In the data rows, the value 128 means zero.
In each game, the first row plays the second. By how much does the first row win? 20 means about a draw, 40 a big win and 0 a big loss. Wins can go round in a circle. Each row has two weighted sums of its numbers, A and B, taken from their middle values. A row wins by its A times the other's B, less its B times the other's A.
[111  91 176 137 174 160 173 150 105  85  90  94 167 133 114  76 128 154 144 102 121]
[183  91 107 110 154 140 173 133 161 106 168 150  96  94 114 119 128 173 144  86  77] 17
[183  91 148 170 154 109 118 161 100  80 179 166 101  83  87 130 111 125 139 145 127]
[ 99 164  88 132 113 150 107 161 144 154  85 139 126 116 170 163 128  82  94  91 177] 22
[105 164 134  93  77  94 173 139 155 143 118 150 116 100 159 163 122 130  78 177  83]
[116 164 102 121  87  94 102 139 133 127 157 166 162  78 170 141 111  82 105 150 177] 17
[122  91 176 104 169  84  90 139 150 117 112 100  91 133 142 152 161 164 128  97 177]
[149  95 125 159 102 140 168 111 117 175 184  72 156  83  87 141 172 130 133  97 105] 27
[138 164  84  88 107  84 113 128 100 133 168 155 162 150 142 174 122  91 172  97 116]
[122 142 134 181  87 119 162  78 111 175 157 128 106  72 103 141 139  96  94 171 166] 17
[ 99 121 148 164 174 160  79  84 155 169 123  72 111 128 109 141  89 135 139 182  94]
[105  91 166 142 174 180 135 139 117  91 129  94 167 111  76  81 156 149 161 123  99] 19
[144 164  84 175 118  94 135 172 122 159 168 155 131 111 103  98 150  86  83  97 138]
[144 124 121 148 154  99 162 139 172  85  90 100  80 183 126 130 106 173 111  81 166] 22
[138  91 130 132 159 165 173 111 117 106 179  94 182  78  81 119 156 144  89 150  99]
[111  91 171 170 149 160 157  84 166  96 118  89  85 183 126 119 106 140 144 134  99] 15
[ 88  91 162 110 174 124 129 106 139  80 157 172  91 161 148  92 100 178 133 118 144]
[166  99 157 181 169 150  96 139  89 117 134  78 111 155  70  98 122 144 177 129 110] 5
[ 77 146 107 181  87 109  90 172 117 175 145 133 167 122 109 158  95  82 128 139 149]
[ 72 164 102 132  92 140 107 145 166 169  79 111 151 122 153 174 128  91 100 118 160] 13
[ 88  91 176 142 164 170 129 161 122  96 134 105 156 139  81  76 111 173 150 118  99]
[122  91 116 170 164 150 157 100 161 106 184  83 177  78  87 130 139 101 128 118 144] 28
[171 161  93  71 107 119  90 150 161 112  96 133 106 166 126 141 156 178 122  81 138]
[133 153  98 137 118 170 107  78 144 180  73 111 106 161  81  92 178 130 155 150 121] 16
[122 164  84 164 143 129 151 111 177 117  85  94 106 172 159 152  89 140  78 107 133]
[ 94  99 153 115  92 180 124 128 144 164 151  78 116 100 103  70 172 140 177 134 160] 33
[177 110 144  82 123  94 140 167 172 133 162  94  85 111 181 103 128 149 117 155  72]
[ 88  95 148 137 174 165 173 161 144 101  85 111 131 122  92  70 133 178 155 107 116] 22
[155 161 125  93  92  78 129 161 111 117 151 183 172  78 137 163 106  91 133 102 144]
[144 164 107 121  77 119  85  89 139 127  96 166 177 172 148 130 111 111  78 155 160] 17
[183 113 171 115 159 124 173 145 100  80 157 139 116 133 148  70  89 164 128  97  83]
[127  91 125 142 180 119 173 156 177  96 134 139 111  89 164  98 111 159  83 150  77] 20
[116 110  84 170 123 129 135 183 177 106 162 155  96 139  92 147 145  86  83 113 166]
[122  95 162 153 169 175  90 133  94 138 112 183 111 144  70  81 100 149 128 118 160] 22
[ 77  91 176 132 123 175  90 106 150 159 112 117 101  83 126 136 100 154 144 166 171]
[144 164 125 159 128  94 118 106 139 101  73 133 151 172 164 174  95  91  78 155 110] 13
[144 164  98 104 118  89 102  95 111 164 129 139 177 122 159 152  78  82 133 150 171]
[ 77  91 125 159 113 175 151  95 128 169  90 166 106 183 103  81 117 135 155 145 138] 21
[116 164  98 175 149  99  79 122  72 154  85 133 131 100 170 163 111 140 161 107 144]
[127 164 125 104  92  89 146 150  94 159 134 172 156  78 164 136 111  82 100 118 177] 13
[166  91 157 142 174 119 157 183 105  85 173  89 151 111  92  98 128 125 139  81 133]
[144  95 162 175 159 180 113 172  89 122 101 133 111 155  70  81 139 120 128 150  94] 9
[ 83  91 153 159 174 180 118 133 111 106 145 166 131  94  76  87 122 140 150 171  99]
[ 99  91 162 126 154 160 185  89 111 106 123 144  91 150 137  92 133 173 117 171  77] 21
[ 83 164  84 159  92 145 124 128 166 138 173 117 156 105 131 174 111  86 150  97  99]
[111 150 121 153 138 165  74  84 100  96 145 172 131 183 131 174  78 125  89 107 149] 19
[ 72 106 157  88 154 175 135 106 144 138  85 172 106 116 148 109 128 164 122 182  77]
[ 99 164  93  77 143  78 151 167 172 127 162 177 141 105 131 114  89 154  94 123 110] 10
[133 161  84  99  82  89 146 128 139 154  96 172 182 150 114 163 122 111 111  91 160]
[133 117 125  82 128  99 162 100 183 106  90 117  85 172 175 141 139 164 150 155  72] 22
[177  91 148 181 128  89 157 161 122 117 173 100  85 105 109 163 133 144  94 139  88]
[127 164 102 121 102 150  79 111 105 154 145 117 141 161 170 163  89  82  83 177 133] 12
[116 132 107 153 164  89  79 145  94  91 184 161 111 172 148 136  73 173 122 113 127]
[133 164  88 137 128 109  74 100 117 122 168 155 172 150 159 174  95  96  83 113 144] 19
[138 164  84  99  92 114  79 117 122 169  85 150 177 133 153 158  95 111 128 145 166]
[171 164 162 110  77 129 118  84  78 175  90 105 162  94 131 141 122 106 139 155 149] 20
[ 72 150 107 170 133 150  90 122 139 180  85 166 101 116  76 141 178 115 128 155 105]
[ 83 164  88 175 123 104  90 161  94 169 168 150 146 116 153 130 111  82 105 129 138] 20
[183 161 125  77  87  78 113 128 133  91 107 150 106 155 159 169 139 120 144  97 166]
[116  91 171 110 154 124 173 128 166  80  96 150 162 139 181 103 145 106 133  86  88] 26
[160 164 111 153 118 140 102  95  89 169 129  83 167 144 175 130 111  82  78 150 121]
[ 83 164  84 115  92  99 157 139 100 112  79 144 177 166 159 130 106 125 128 150 171] 14
[160 106 139 153 128 109  90 145 111  85 123 100  80 183 114 169 133 173 166  81 149]
[116  91 162 159 174 124 185 139 111 101 145  78 156  89  81  92 172 149 133 129 105] 21
[ 88 150 116 181  97 145  79 128 105 169 101 122 136 166 148 174 156  82 117  86 138]
[127  91 176 170 164 175 157 145 100  91 134 111 101 139  81  76 106 159 117 150 121] 29
[111 164  93 115  92 129  79 133 166 169  96 139 177 122 142 158 100  82 105 150 155]
[ 77 102 134 104 123 175 151 139 183 143 101 128  80 166 159 114 111 154  94 171  83] 17
[166 128  84  99 123 119 135 139 161 154  85 150 111 144 109  76 183 168 177  91  94]
[122 132 130 115 107  78 185 139 172 154 179 166  85  94 142 158 111 106  89 150  83] 15
[138 164  93  71  82  94 151 117 161 154 107 166 172 144 120 125 133 101 111 177  99]
[122 135 130 148 102  78 135 145 105  80 173 177 162  89 164 180 111 101 117  86 155] 25
[ 72  95 166 148 159 175 107  89  83 138 129 133 106 155 120 114 111 164 144 182  94]
[ 94  99 139 159 174 165 129 106  89 154 123 150  80 144  98  76 117 178 172 113 133] 23
[116 161  84  82  92  84 124 145  94 159 168 172 182 111 137 147 128 106 133 107 155]
[127  91 176  77  87 124 157 100 172 106 140  89 116 150 164 174 145 120 133 161  94] 19
[127 164  93  88 107 119 168 133 100 175 145  94 162 139 153 147  78 115  72 171 121]
[177  99 125 153 169  94 129 133 166  96 184 100 162  72 114 141 111  86 139 150 105] 25
[155  95 111 164  97 180 151  89 122 169 162  72 116 100 126  81 145 120 133 139 177]
[ 94  91 176 148  92 129 124 100 105 175 112  78  91 116 131 163 156 140 172 145 160] 16
[149  91 171 137 133 180 124 128 117  91 145  94 111 155  76  98 161  91 166 113 171]
[ 77 161  84  82 113  94 168 150 139 122 162 172 182 128 142 130  95 120 105 102 155] 27
[127 164  84 142  87  99 102 111 139 148  79 172 177 122 131 163  89 111 155 118 160]
[155 164  98 142 102 134  79 111  72 106  85 117 151  94 159 125 139 125 166 171 177] 35
[155  91 176 126 174 160 146  95 166  80 101 139 136 150 114 109  89 168 105 123  83]
[155 164  84 132  87  84 107 111 117 127 145 172 177 150 120 163  89 101 161 102 138] 21
[133 102 130 137 123 160 118 156 150 164 107 144  91 172  70  98 183  86 177 113  94]
[ 94 161  98 181 143 134 118 161 166 122 129  78  91 172 109 103 156  82 139 102 149] 18
[160 164  88 126  87 119 113  95 105 133 151 177 141 172 153 163 100  82 144  91 121]
[149  91 176 104 169 155 168 122 128  85 145 100 136 161  87 114  95 173 139  81 110] 19
[ 83 164  88 142 107 114 162 172 177 127 151 117 126 166 131 152  95 140  89 102  72]
[ 77 110 153 142 164 175 124  84  94 148 129 105 116  89 114  70 139 159 172 182 133] 18
[ 83  95 166 153 138 180 135 111 105 159  90  94 126 128  98  70 117 144 166 177 149]
[ 72 153  98  93 107  84 173 100 150 175 123 155 141 144 114 125 133 159  83 182 110] 29
[155 164 102 126 143  78  79 139 105 101 173 161 136 122 164 147  84 115 117  91 177]
[171 164  93 104 102  94 113 122 139 133  79 144 177 128 164 147  73 101 117 155 160] 21
[160  91 153 142 149  99 168 183 122  80 179  89 131 111  98 114 139 168 133  86 105]
[166  95  93 170  92 109 179 145 100  96 184 133  80 111 148 158 156 125 128 139 116] 26
[122 161  88 170 102 134 107  84 117 154  96 139 151 166 159 141 111  82  89 182 127]
[166  95  93 159 174 124 107 133 155 148 145 183 121 100  87 109 139 168  94  75 127] 12
[144  95 176  99 169 155 140 150 111  91  85 122 167 105 114  70 133 173 161 129  94]
[111 135 130  77 118 124 151 145 177 133  85 105  80 183 159  92 172 154  89 166  99] 24
[138 164  84  93 102 119  79 128 111 154  90 172 177 144 148 163 122  91 105 134 160]
[155  99 144  93 159 134 179 150 183 117  90 100  80 172 126 119 111 164 139 107  77] 29
[155 113 125  93 159  89 129 167 133 148 101 117 146 139  76  70 178 178 172  91 110]
[183  91 171 153 164  99 124 161 111 101 173  83 111  78  87 114 128 149 139 145 133] 17
[ 99 164 121  82  92 109 146 128 150 164 134  78 162 172 153 136  95 115  72 177 121]
[171 161 116 137  77 150 146  78  94 180 123  83 131 155 103  87 167 120 100 134 160] 26
[122 110 157 175 154 150  85 111 144 133  96 172  80 166  87 125 106  86 117 139 182]
[ 94  91 157 126 169 180 151 111  89 154 145  83 111 100 114  76 139 164 177 134 121] 15
[149  91 176 110 169 145 168 139 117  80 157 122 136 161 126  87  95 173 105  86  99]
[105  91 130  93 159 180 157 150 133 138  79 117  96 122 164 109 145 173 100 171  83] 17
[ 94 164 111 148  82 155  85 133 111 122 118 172 177 128 164 141  89  82 139 102 160]
[ 88 164  84 132 107 104 173 117 166 148  85  94 177 128 109 152 145 159  78 139 121] 17
[105  91 162  88 169 124 146 111 161 117 134 128 156  94  98  76 178 140 183 150  83]
[105  99 148 153 164 180 124 172  89 138 118 100 136 144  70  76 178 130 161 113  94] 18
[160  91 153 175 180 104 151 139 128  91 173  83 146 116  92 109 133 164 122  81 105]
[171  91 176  82 138  99 179 167 161  80 118 100 131 122 142 152 133 149 105  91 110] 21
[ 99 117 144 126 154 180  96  78  89 159 118 139 126  83 103  70 133 168 177 166 149]
[ 83 142 130 142 180  99 107 156 122 112 173 133  96  78 159  70 117 173 139 102 166] 14
[ 72 146 107 104 159  89 118 133 183 122 151 166 131 177 137 141  89 168  94  81 110]
[ 88  99 162 115 138 180  74 100 133 159 123 128 101 111 103  76 156 144 172 177 149] 28
[160 164  98  77  87 124 173 117 144 112 129 133 111 166 153 147 139 106  94 177  72]
[ 99 117 162 148 143 180 118 139  72 154 134  78 126  94  81  87 161 168 177 129 105] 23
[127  91 171 148 164 160 140 172  89  96 123 133 156 105  81  76 100 178 144 118 110]
[144  91 107 181 154 175 107 133 117 127 162 139 116  78  87 169 122  91 150  97 166] 20
[149  91 171 159 169 165 135 156  94  85 140 117 126 128  76  87 111 178 144 107  99]
[166  91 116 159 138 104 118 172 183 133 145 150  85 128  81 103 156 125  94  91 177] 24
[122  95 162 142 169 155 102 117  94 127  73  83 116 139 103  87 150 178 177 134 160]
[144 164  98 126 133 109  74 117 111 148  79  83 177  94 164 169 139 106 161 123 155] 17
[122 161  98 181  87 140  79 133 100 164 118 105 116 144 148 158 172  82  94 155 127]
[ 72 161 125 104  87 150 146 128 183 112  90 117 136 161 164 169 100 140  78 155  94] 23
[166  91 125 175 180  94 135 150 111  80 140 155 172 105 114 141 100 159 128  86  94]
[144 164  93  77 107 104 124 133 111 169 118 161 177  89 126 136  73 101 150 166 155] 19
[171 128 162 132 118  99 157 161 122  85 184 177 151  72 137 109 100  86  89 107 144]
[133  91 176 164 174 160 118 145  78 101 129  89 116  94 103  81 122 168 150 155 138] 22
[160  91 130 153 180  99 140 172 133  85 179 111 121  78  98 147 106 164 122  91 144]
[ 77 164  93  88 118 109 162 167 177 138 157 144 151 128 170 130  73 125  94 102 110] 14
[116 164 107 126 113  99 140 150  72 154 179 172 111 166 131 141  89  86  83 123 160]
[166 164  88 148 107 104  96 111  89 169 123 133 162 144 153 136 117  82  83 177 127] 8
[160 164 116 142  77 104 124  84 133 148  96 155  96 177 137 103 128  86 117 166 171]
[160 164  84 115  92  99 102 122 150 154 107 166 177 111 131 169  84  86 128 145 138] 22
[160 153 139  93 169 134 151 128  78 122 184 177 121 155 109 103 100  96 144  86  72]
[ 83  91 176 137 123 160  96  89 133 169 107 150 116  78 142 125 156 106 117 177 166] 14
[160 164 125 115  87 155  90  78 111 175 129  94 106 105 137 147 167  82 144 134 171]
[105 164  93 170  82 104 124 139 150 175 129 161 156  89 131 163  95  82 111 145 116] 21
[ 77 124 171  71 102 109 168  95 161 138 129 117  91 155 142 169 133 115  89 182 149]
[ 77 153  93 115 128 175  74 156  89 159 101 111 141 133 142 169  95 125 105 150 182] 10
[122 164  84  82 138  84  96 156 105 148 112 144 177  89 131 114 100 130 166 161 171]
[ 77 142 107  93 133 160  90 167  83 169 179 105 121 128 153 141  73 115 139 182 121] 25
[177  99 153 148 128 109 173 139 100  80 184 166 121  89 109 119 145 159 133  75  94]
[155 164  84  82  82 109  90 117 133 159  96 150 177 128 120 163 139 115 100 145 171] 18
[ 94 164 121 121  77  94 135 161 166 106 151 177 146  83 170 152 100 115  78 129 138]
[111 139 130 170 164  99 124 161 105 101 151 177 136  89 137 180  84  82  78 118 155] 25
[105  91 176  93 164 129 135 139 111  85 118 100 156 122 159  76 145 173 172 150  88]
[111  91 176 126 174 145 151 161 105  85 134 117 167 122  87  76 156 168 139 102  94] 18
[149  91 166 137 164 160 179 111 144  85 134 117 182 122  76  92 106 130 100 155  88]
[138 164  93 148 143  99  90 122  72 127  79 133 162 111 170 174 117 106 105 166 155] 23
[116 164 107 104  77 150 124  95 128 169  85 111 177 133 142 152 139  86  89 166 160]
[ 99  91 176 132 159 175 151 117 111 106 157  83 146 122  92  76 128 168 139 166  88] 20
[ 83 102 166 175 159 180  79 133 105 154 101 144 116 122  70  92 150 164 117 139 127]
[166 157 125 104  92 129  96 133  78 175 151 144 182  83 159  98 111  82 139 118 155] 21
[116  99 102 181 128 175 124 172 155 138 151 166 111 111  70 130 161  86 100  91 144]
[116  95 130 148 164 180  74 178 100 169 123 105 116 133 137  81 161 144 155  91  94] 13
[111 113 153 137 169 119 124  73  89 148 129 177 106 183 142 158  84 101  78 166 133]
[177 117  88 126 154 124 102 106  83 164  90 117  80 139 148  92 145 178 161 134 171] 12
[155  91 162 148 174 124 135 145 100  80 118 105 141 161 126 109  95 178 172  86  88]
[149 164 162 110 128 124  90  95  78 175 157  83 106 116 159 103 139  82 133 145 171] 18
[ 99 164  88  93 113  78  90 150 172 122 107 128 156 177 164 114 145 135 139  86 160]
[ 72 157 139  93 102 109 168 117 150 175 157 133  91  78 142 158 111 125  89 182 127] 20
[183 102 139 170 154  89 146  95 111  80 179 166  80 105 148 158 128 106 133 118 121]
[149 153  88  82  77 134 179 117 172 180 107 122 101 139 142 152 111 106 128 161  88] 23
[116  99 148  99 169 175 162 106  89 112 129 122  85 144 137  92 156 164 133 182  72]
[ 77 164 111 164 174 150  74 133  83 122  90 139 146 155 114  92 172 106 111 161 127] 35
[138 157 148 159 113 145 118 100  89 180 168 128  91  72 120 103 133  86  94 155 177]
[ 99 164  88  82  97 114 179 139 133 164 173 150 156 128 142 119 117  96 105 161  72] 20
[166 161 102 181 113  89 102 145 105 169 157  78 162  89 137 125 133  82 117 123 149]
[166 124 139  93 113 180 151 100  72 154 173  89  91 128 142  76 117 111 177 161 133] 14
[133 164 148  88 113  89 102 106 122 154 129 144 177 172 137 163  95  82 117  81 160]
[116 102 139 170 123 180  79 128 150 159 112 100  80 144 103 163 156  91 133  97 177] 13
[127 157  84 110 159 119  96 150  83 143  90 100  85 133 103 136 183 164 177 155 121]
[133 164  88  82 102 119 151 106 177 154 112  89  80 172 142 163 128 140  94 161 121] 27
[127 164  93 142 113  94 102 133  78  96 162 166 156 177 137 169 122 111 117  75 149]
[116 164 116  71  97 109 146 156  89 159 140 122 177 133 148 125 100  86  83 171 166] 23
[133 161  93  93  77  84 113 128 139 143 123 172 182  89 148 158 117 111 155 102 166]
[149 164  93 104  77  84 124 117 144 154 134 166 177  94 126 158 100 115 172  91 138] 11
[105  91 157  88 102 145 173 139 183  96 118 111  85 177 164 125 156 135 122 150  83]
[166 161 111 159 113  89 102 172 117  96 134 183 141  89 126 152 122  82 144  81 149] 19
[171 117 148 132 128 180  85 161 105 122 168  89  80 139  92  98 156 144 177  81 116]
[122 132 171  71  97  89 146 117 166 106  90 111  85 150 159 169 100 140 155 182 127] 22
[138 121 171 170  92  78  79 100 105 133  96 128  91 155 148 180 145 115 166 123 160]
[171 110 134 137 107  89 118 156 166  75 184 150  85 111 126 119 161 173  94  91 144] 32
[144 164  93  93  82  78 107 117 133 112 101 172 177 139 153 158 128  96 122 150 166]
[138  91 162 159 174 114 151 145 122  96 184 128 156  89  81 103 117 168 100  81 133] 4
[171 142 125 126 102 155 135 111  83 138 179  78 111  94 142  70 183  96 166 118 160]
[122 164  84 153 102  84 107 133 139 117 129 166 162 172 148 174  84 115  94  91 144] 18
[138  91 171  88 133  99 151 122 172  80 107 128 116 144 153 158 167 178 100  86 116]
[144 164 134 170 113 160  85  89  94 175 118  72 131 122 164 152 106  86 100 150 138] 29
[166 164  93 137  77 134  96  78 117 175  90 100 172 122 153 141 128 111 111 161 149]
[ 72  99 139 115 143 155 173 111 177 133  79 122  96 183 148 125  95 159 105 166  99] 25
[111  91 176 148 169 165  90 100 117  85 134 155 162 105  76 119 145 101 128 139 177]
[122 110 166 137 174 134  90 167  94 127  85 150  85 144 103  70 156 178 161 118 110] 19
[111 161 102  99  77  84 135 156 117 106 184 172 141  89 164 158 145  91 128 123 149]
[138  95 162 181 174 129 107 122  83  91 145 133  80 150 109  98 156 168 161  97 116] 20
[155 161 111  77 102 140 135 145 166 148  73 117 101 111 170 180  89  91 122 161 127]
[ 83 102 144 159 123 180  79 100 128 169 157 117  80 166 109 130 139 111 150  97 177] 38
[171 161  93  77 159  78  90 150 100 133  96 139 131 116 103 152 183 164 144 113 121]
[ 83 157  88  88 123 104 179 111 155 148 140 133  80 161 126 103 183 144 117 166  94] 18
[127  91 176 148 113  94  79 156 105 101  96 133  91 122 159 169 145 164 117 139 177]
[111 164 121  77 138  89 157 133 122 169 162  94 177 105 142 125  73 106  89 166 149] 19
[138 164 111  71  82 119 129  95 150 164  90 100 162 155 142 169 133 115  83 177 121]
[138 164  84 115 107  89  79  95 144 169  90 128 177 133 159 163 111 106 122 150 155] 20
[155  91 171 126 180 104 168 161 133  80 151 144 126  89 114 103  95 168 139  86 110]
[111 102  84 181 107 134 168 178 150 101 140 144  85  94 114 158 172  91 122 129 155] 22
[111  91 171  88 128  99 185 172 155  80 134 122 151 105 164 141 161 106 117  86 138]
[111  91 157  99 154  94 146 117 139 106  96  83  85 183 170 125 167 125 133 177 149] 22
[105  91 139  99 123  94 173 117 177 143  96 111 167  78 181 152 150 130 133 161  83]
[ 72 132  88 159 123 170 118 150 105 143 140 177 101  83 126 163 156  96 100 113 182] 23
[149 106 166  82 174 140 135 161 144 117 168 155 106 105 126 109  73 178  89  81 121]
[ 72 161 121 181 102 170  79 133 111 143 107 150 101 155  81 136 128  96 122 161 166] 12
[133  91 157 148 174 145 113 156 122  80  90 105  91 139 126  92 172 178 166 102 116]
[105 164  84 110 102 150 162  89 172 143  85  94 177 128 137 163 117 135  78 123 155] 17
[122 164  88 104  77 119  85 100 111 138 145 133 162 172 153 174  95  96 150 129 166]
[133 164 111 153 149  99 113  89  72 127 162 166 126 177 142 169  78 106  83 139 116] 20
[183 146 148 137 159  89 107 100 111  91 134 144  85 177 120 114 167 101 128  75 171]
[133  91 176 142 169 140 179 150 111  85 162 122 131 155  92  76  89 164 117 102 105] 17
[127 121  84 175 107 114 135 167 144 122 173 183 101  78 137 152 161  96 100  86 149]
[160 142  93 153 102  78 146 172 122  80 179 183  96  94 131 163 128 115 139 118 105] 22
[105 161  93 181  97 104  79 133 139 154 112 122  96 172 114 147 167  82 161 145 127]
[122  99 162 115 138 145 113  78 128 159 107  72  96  94 131  98 172 154 183 150 177] 29
[111 135  98  77 118 150 179 128 183 143  85 122  80 166 170 152 100 159  94 134 105]
[ 94 161 144 137 123 114 151 100 166 159 129 117  96 183 153 103  84 168  72  81 133] 31
[116  91 166 121 174 155 146 167  89  85 134 105 162 100 126  76 139 178 150 113  94]
[160 102 144 115 164 109 179 172 100  96 184 133 116 150 137  81 128 154 122  75  77] 24
[ 83  95 171 159 169 140 102  73 150  96 129  89 111 166 153 109 122 144 133 182 116]
[127 164 121  93  82 109 124 161 150 112 145 166 156  72 170 174  84 135  89 102 138] 22
[127 106  98 181 149 145 118 139 172 164 157 177 111 100  70 109 161  91  78 123 133]
[127 164  84  99  97 170 179 133 155 138  79 122 116 144 164 147 106 120  89 161  83] 18
[144 164  84  93  87  84 102 122 128 148 118 172 177 111 131 152 106  96 139 161 166]
[111 164  88  82  92 140 173 122 150 164 101  94 146 155 126 158 133 111  72 177 116] 22
[ 94 164  98 148  87 109 135 167 122 127 145 172 177  72 159 136 100 120  78 113 155]
[144 164  93 153  92 119  79 133 100 127 107 161 177 139 164 169  95  82 111 123 149] 31
[155 164  84  99  92  99  85 111 133 159 107 172 177 139 148 141 128  86 122 118 166]
[177  91 144 164 149  89 124 128 133  80 184 155 111  89  92 158 117 140 172 102 110] 13
[160 161 121  71 113 129  96 100 183 154  85 105 136 144 170 163  89 125 150 139  77]
[138 102 171 132 169 104 113 156 128  85 168  78 101 150 120 114 145 159 183  75 105] 26
[105  91 171 126 138 165 157 111 144  96 134 172 162 100  76  81 122 178 117 150  88]
[ 99 106 162 170 138 180 129  89  72 175 134 105 126 116  81  76 145 159 111 155 149] 17
[ 88  91 144 110 164 160 157 106 139  96  79 183 151 122 131  98 117 168 128 177  83]
[138 164  88  71 102  99 168 117 122 169 157 133 162 105 126 141 111 149  89 177  83] 16
[133  91 153 137 174 150 124 167  83  80 162  89 101 144  98 103 128 168 183 113 116]
[105 102 139  99 113 180 129 122  78 175  96  83  80 116 142 130 167 149 155 161 171] 12
[183  95 134 164  92 140 157 111 117 169 151  83 131  72  98 141 178 111  94 123 160]
[144  91 171 132 164 140 151  89 161 101 129 117 126 155  81  92 106 178 172  81 110] 2
[171 164  88 142  77 129  85  95  89 175 151 122 136 139 153 114 161 106 166 113 105]
[166  91 134 137 174 114 151 156 128  85 162 100 172  78  92 103 145 178 122  91 116] 8
[149  91  98 164 154 140 118  95 100 169 179  83 116  78 126 141 161 111 122 134 182]
[ 88 164  84 142 107 175 118 150 122 127  79 111  91 139 170  92 133 154 100 166 160] 27
[ 94 164 111 115 128  78 102 133 122 138 162 177 167 111 170 152  89  86 150  86 144]
[ 88  95 121 170 159 180 129 100  94 106 151 144  80 122 109  81 178 135 166 155 138] 19
